One turn or mirror swaps these rows in pairs. Which row does each one swap with?
The rows were stretched afterwards, more along some directions than others.
safu: [ 1.26  1.57 -1.53  0.55 -1.23  0.52 -0.40  2.07  0.69 -2.61  0.95 -1.62
  2.27  1.36 -0.06 -1.33  1.33  0.02 -0.90  0.11]
mog: [ 1.50 -1.10  0.66  0.76  2.07  0.04  3.40 -0.38 -1.32  0.59  0.18  2.66
 -2.27 -0.29 -0.19  2.69 -3.29  2.84  1.39 -1.35]
masud: [-1.39 -0.19  0.86  0.07 -0.42 -0.36 -0.44  0.32  1.42  0.20  1.80 -3.40
 -1.99  0.63  1.56  3.70 -0.44  0.27 -0.54 -1.59]
fevu: [-1.36  2.05  0.73  0.08  0.49 -1.08 -0.45  1.83 -1.27 -0.55  1.95  0.06
  2.65 -2.56 -3.20 -2.50 -0.28  2.23  1.91 -1.06]
gova: [-1.57  1.05 -0.78  2.00  2.89  1.77 -0.87  0.24 -0.34  1.04  1.85 -0.16
  0.61 -2.36 -0.11 -2.18 -2.10  0.42  1.66 -2.98]
bulom: [ 0.61  0.53  1.35 -0.50 -0.26 -1.53  2.45 -0.62 -1.58 -2.07  0.03  0.19
  0.18 -2.94  0.44  2.21 -1.27  2.94  0.15 -1.46]
tono: [-1.26  1.78  0.49  0.73 -0.68  0.11 -0.39  1.75  1.31 -2.19  0.47 -2.57
  3.02 -1.74 -0.95 -0.84  0.97  0.18 -0.56 -0.70]
zifaf: [-0.19 -2.12  0.48 -1.44 -0.58  0.44  0.40  1.34  0.73 -1.42 -0.82  1.17
 -1.77  0.08 -2.00 -1.18 -0.30 -1.40  2.25  1.04]
kilil: [-1.19 -4.24 -1.80 -2.34  0.48 -1.35 -0.46  0.63 -0.04 -2.02 -2.04  0.02
  0.20 -1.57 -2.49 -0.62 -0.47  0.13  2.36  0.31]
kove: [ 0.17  1.82  2.64 -0.42 -0.41  2.23  0.23  3.69  2.84 -1.65 -2.19  0.52
  2.44 -3.06  4.09 -1.18 -0.40 -1.51 -2.05  2.10]
vepam: [-0.79 -0.70  1.27  1.09  0.83  3.01  2.64 -0.23 -0.74  1.56  1.23  0.07
  0.24 -1.54  0.79  3.40 -2.65  1.80 -0.64 -2.57]
fonop: [-1.55 -3.16  1.56 -0.28 -1.66  1.08  2.39 -3.42  1.40 -0.36 -1.64 -0.75
 -1.39 -0.25 -0.22  3.34  0.65 -2.13  1.78  0.00]
dirav: [ 2.43 -1.25 -0.38 -1.28 -1.22 -3.85  1.69  0.30 -1.45 -3.46 -1.85  0.73
 -0.25  0.86 -0.46  1.04  0.94  3.18  0.44  2.46]
zinil: [ 0.46  0.16 -0.51  0.36 -2.22  3.54  2.15  2.23  2.37  0.27 -1.54 -0.95
  0.12  0.36  1.45 -0.10  1.35 -2.93 -1.71 -0.18]
lud: [ 2.03  1.48 -0.61 -2.34 -0.28 -1.90 -0.19 -0.74 -4.93  0.05 -0.78  4.00
  0.80 -1.92  2.12 -2.74  0.76  1.58  0.49  1.48]
mumo: [ 0.50  0.85  2.29  1.42  1.21  1.84  2.12  1.76 -0.21  1.64 -0.93  1.47
 -0.17  1.79 -0.66 -1.11  0.85  0.35 -0.77  1.48]
Logu: [ 3.37  2.61  1.57  1.44 -0.02 -1.35  2.08 -0.69 -2.80 -2.62  1.34 -0.22
 -0.23  1.08  1.32  3.35 -1.61  1.81 -1.30 -0.97]
dufe: [-2.67  0.10 -1.09 -1.10 -2.46 -0.20  0.81 -2.87  2.01 -1.26  1.32 -0.52
 -0.39  0.02 -3.49 -2.42  2.96  1.17  3.39 -0.32]
bepum: [-0.80 -3.78  0.27  1.80  1.48 -0.80  0.91 -0.65 -2.91 -1.24 -0.06  1.58
 -2.10 -0.05 -2.36  1.02  1.39  2.24  3.29  1.74]
mevo: [-1.25 -0.02 -1.70  0.59 -0.14  1.23  2.57 -0.41 -0.48  1.87  2.93 -2.40
 -2.26  1.65 -2.42  0.85  0.96 -0.16  0.60 -3.16]
Dite: [-0.06  5.27  0.17  0.07  1.48  0.22  0.53 -0.59 -0.57  2.04  2.52  0.21
  2.26  0.81  1.18 -1.03 -1.07  2.00 -1.50 -3.56]
Rigip: [-2.49 -0.85  1.74  1.94  1.52  3.64  0.65  4.86  0.38  1.46  0.01 -0.37
  0.43 -4.49 -0.07  0.24 -1.28  1.08  0.61 -1.17]
Vebuv: [-0.45 -4.26  1.44  1.18 -1.25  0.24 -1.83  0.04  1.51 -3.44 -1.59 -0.36
 -1.16 -2.09  0.34  1.73 -0.34 -2.52  1.68  3.04]
bigol: [-0.46  0.08 -2.16 -0.99 -1.02 -2.41 -2.18  3.90  1.57 -0.85 -0.76 -3.30
 -0.11 -2.38 -0.48 -0.58  2.07 -1.70 -0.12  0.48]
ven: [ 0.34 -3.00 -0.61 -1.84 -1.84 -2.04 -0.01  1.07  0.02 -2.33 -4.03  1.12
 -1.04 -0.55  0.44 -3.30  3.05 -2.22  0.94  3.98]
Movud: [-0.91 -1.77  0.13 -2.12 -1.22 -2.92 -1.57 -0.48 -2.19 -0.24 -0.71  0.52
 -1.67 -0.05  0.45 -0.34  0.82 -1.34 -0.34  0.79]
fis: [ 0.71 -3.48  3.04  3.61  1.29  0.58 -0.35  0.28 -2.45 -2.32  0.95 -0.22
 -2.16 -2.27  0.09  2.38 -0.95  0.80  2.04  0.93]
Zivo: [-0.25  0.58  2.81 -0.92 -0.89  1.25  1.53 -2.19  3.47 -0.98 -1.15 -0.40
  1.64 -1.14  0.87  1.07 -1.46 -2.17  0.01 -0.10]
ledi: [ 1.10 -3.89 -0.95  1.34  0.62 -0.39  2.41 -1.04  0.72 -1.17 -3.13  0.68
 -3.32  2.66 -1.06  1.36  1.80 -1.36  1.10  2.40]
mut: [-2.50 -0.04  1.51 -1.64  0.04  0.17 -2.03  1.17 -0.42  1.20 -0.12  1.46
  2.27 -2.02  0.52 -3.03  0.03 -0.51  1.28  1.14]
nos: [-1.47 -4.47  0.88  1.69  1.43 -0.54  2.42 -1.60  1.30 -0.44 -2.80 -0.60
 -3.13  0.28 -2.37  3.02 -0.61 -0.82  2.21  0.76]
lok: [-0.80 -0.41 -0.10 -0.66  0.46  2.17  2.05  0.56  4.22  0.03 -4.15  1.16
  0.57 -2.36 -0.28 -0.71 -0.07 -1.49  1.37  0.69]
dovab: [ 2.06  3.67  2.21  2.49  0.57 -1.71  1.13  0.11 -0.92 -1.27  2.54 -0.95
  0.76  0.73 -1.03  2.77 -0.46  3.29 -1.38 -0.61]
torom: [-1.76 -2.93  1.96  1.07 -2.37  2.20  2.56  2.45  2.02 -1.75 -1.22 -0.83
 -1.51  0.28 -2.66  1.35  2.72 -1.61  0.66  2.72]
refeb: [ 0.07  2.16  0.66  2.88  2.42 -1.70 -0.03  0.12 -0.09  1.96  1.53 -3.44
 -2.76 -0.74  0.88  2.55 -0.64  1.18 -1.01 -2.95]
sabi: [-0.51 -4.27  3.49  0.58  1.74 -0.02  2.63 -5.08  0.34  0.58 -2.37  0.07
 -1.42 -0.27  1.71  2.16 -0.90 -0.31  1.98 -0.70]
tep: [-0.70  1.62  1.48  0.11  0.65  2.25  3.06 -0.69 -0.28  3.20 -0.57  0.00
  1.16  1.14  1.95  0.84 -0.02 -0.46 -1.45 -2.31]
bibom: [ 0.45 -2.24  1.13  1.58  2.68  0.56  0.37  4.46  0.40 -0.47 -2.24 -0.57
 -2.66 -4.66 -1.29  1.00 -1.13 -0.79  1.67  1.79]
vipab: [ 0.08 -2.22 -4.16 -3.96 -2.00 -0.43 -1.37  0.13 -0.38 -0.80 -1.29 -0.30
 -0.71  0.26 -1.04 -2.82  0.63 -2.62  1.74  1.29]
Ger: [-1.11  0.08  1.81  1.95  1.17  1.89  0.27  0.49  0.91  2.47 -0.41  0.59
 -0.34  0.13  3.31 -0.72  1.28 -1.52 -0.17  0.53]
pip: [-0.06 -1.74 -0.29 -2.88 -1.71 -1.16  0.85  0.07 -0.41 -2.71 -3.06  1.88
 -0.25 -0.43  0.07 -2.65  1.12 -0.34  2.29  2.01]
zonir: [-1.76  0.91  0.94  1.56  0.22  2.36 -0.99 -0.83 -0.24  1.55  0.86 -1.00
  0.84 -0.30  2.72 -1.49  0.37 -2.93 -0.75 -2.17]
Sazap: [ 3.51  0.26 -0.47  1.67  0.56  1.24  2.71 -3.15 -1.13 -0.55 -1.77  2.63
  0.19  1.84  1.87  0.39 -0.89 -0.24 -0.24 -0.39]
Ponuv: [ 0.02 -0.57  0.35 -1.38 -2.85 -0.64  2.01 -0.16  1.02 -2.16 -0.56  1.98
  2.34  1.51 -1.89 -0.95  2.23  2.33  0.39  2.10]
Diri: [-0.55  2.06  1.55  1.01  1.38  1.08 -1.19 -0.12  1.41  0.67  0.57 -0.97
  1.22 -0.88  2.39  0.78 -1.69 -1.80 -0.21 -1.79]
bof: [-2.00 -0.37  0.93  0.60 -0.89  3.17 -0.38  2.29  1.43  0.55 -1.19 -0.62
  2.38 -2.96  0.28 -2.23  1.49 -1.81  0.53  0.74]
mene: [ 0.63  1.98  2.49 -0.72 -1.72 -3.79 -2.41  0.16 -1.30 -3.43  0.79 -2.03
  0.73 -1.65 -0.68 -1.06  0.98 -0.80 -0.47  2.29]
dalu: [-0.24  0.35  2.72  0.84  1.99 -3.07  0.67 -2.41 -0.95 -0.42  2.32  0.11
 -1.72  0.14 -2.11 -0.64  0.52  3.16  1.21  1.27]
nus: [-1.49 -0.05  0.43  2.07  2.01  3.91  2.54  1.12  0.08  2.84  1.37  0.20
 -0.81  0.62 -1.25  4.03 -2.48  2.36  0.87 -1.73]
gazu: [-0.19  2.15 -2.54  0.19  1.19 -1.15 -2.53  4.82 -0.95 -1.25  0.79  0.02
  1.06 -2.64 -2.37 -2.53 -1.04  2.39  1.29  0.02]
Bopu: [ 1.10 -0.70 -2.30  1.14  1.12 -4.33  0.48 -2.41 -2.87 -1.52  1.91 -0.12
 -2.02  2.65 -3.36  1.42  0.50  3.63  2.32 -0.44]
sifu: [ 0.49 -2.54  0.03  2.21  0.35 -2.58  1.73 -3.36 -0.50 -2.93  0.92 -2.21
 -1.74 -1.99 -3.20  1.80 -0.15  0.98  4.21 -1.84]
tid: [ 0.18  0.83  0.55  0.07  0.18  0.77  2.10 -0.76 -0.94  1.35  0.07  0.72
  1.52 -0.86  3.91  3.59 -0.93  3.78 -1.27 -1.90]
kizo: [ 1.26 -1.83 -0.27 -0.76 -0.12 -3.69  1.15 -0.51 -1.57 -2.98 -1.47 -0.32
  0.56 -0.50  1.86  2.68 -0.90  1.29 -0.13  0.17]

Swapped with vepam: Zivo
Swapped with lud: dufe
Swapped with bepum: pip
Swapped with sifu: Movud
Swapped with Diri: Rigip
Swapped with Bopu: ven
Swapped with bulom: fonop
Swapped with bof: Dite
Swapped with mog: Vebuv
Swapped with safu: mumo

